In the data rows, 128 means zero.
Some points, one per row:
[90 15 33 58 78 46 43 33  0 44]
[105  49  40  69 119  57  26  41  41  16]
[119  13  41  63 118  83   2  50  15 141]
[115  34  53  83 131 102  54  69 155 151]
[121  40  70  72 113  99 104  80 162 116]
[121  66  89 105 106  84 115 121 116 116]
[133  48 142  85 120  70 146  77  97  95]
[129 138 163 142 152 153 178 103 106 120]
[134 174 155 166 113 137 128 152 110 119]
[157 168 132 127 132 138 123 189 114 100]
[114 137 172 138 103 127 129 130 118 144]
[114 157 145 150 130 163 129 138 187 124]
[142 159 139 121 138 143 128 138 163 152]
[149 153 148 137 112 121 164 138 140 176]
[141 178 136 119 130 156 136 163 160 179]
[132 160 134 138 160 141 170 166 127 145]
[121 145 158 137 139 156 153 141 144 119]
[135 161 132 147 142 128 168 142 116 145]
[131 182 131 157 168 150 170 128 177 140]
[145 161 164 134 157 139 158 147 143 139]
[137 152 162 136 115 153 137 146 141 135]
[123 153 141 169 137 138 140 171 128 128]
[120 167 129 146 118 145 135 130 122 125]
16 more points follow, each with its number after it:
[130 187 127 149 140 126 142 128 147 127] 0
[157 148 154 137 130 132 146 154 138 143] 1
[139 176 139 143 134 149 116 177 157 135] 2
[177 159 131 152 134 135 139 139 167 154] 3
[129 143 127 155 117 146 170 152 139 165] 4
[138 139 153 142 141 152 139 147 164 120] 5
[127 179 171 128 142 143 121 133 132 129] 6
[136 137 118 137 137 128  92 124 121 173] 7
[ 99 136 110 112 118 127 132 126 169 141] 8
[143 144 132 122 151 136 146 140 150 136] 9
[149 155 156 130 131 141 142 143 116 128] 10
[141 130 159 142 146 142 180 152 134 126] 11
[135 166 160 159 164 170 156 134 150 130] 12
[132 180 122 168 129 158 151 161 121 131] 13
[127 152 159 131 157 123 161 160 134 129] 14
[90  0 60 67 91 22 28 37  2 17] 15
Which of these numbered points is nearest to each point below, looking only along the 2 directions in which the first points spread most? Its number follows each.
[135 148 159 169 140 133 160 147 148 118] > 11
[146 161 132 165 140 165 143 194 175 147] > 12
[130 141 136 170 136 140 131 145 171 117] > 5
[116  51  61  77 115  46  33  39   2 129] > 15
[125 140 136 128 123 116 147 111  70 124] > 10
[110 141 172 130 150 154 166 162 127 123] > 14
[75 25 74 71 94 75 31 40  0 30] > 15
[143 136 126 145 119 149 149 131 153 170] > 3
[138 103 147 100 131 109 143 124 119 123] > 7
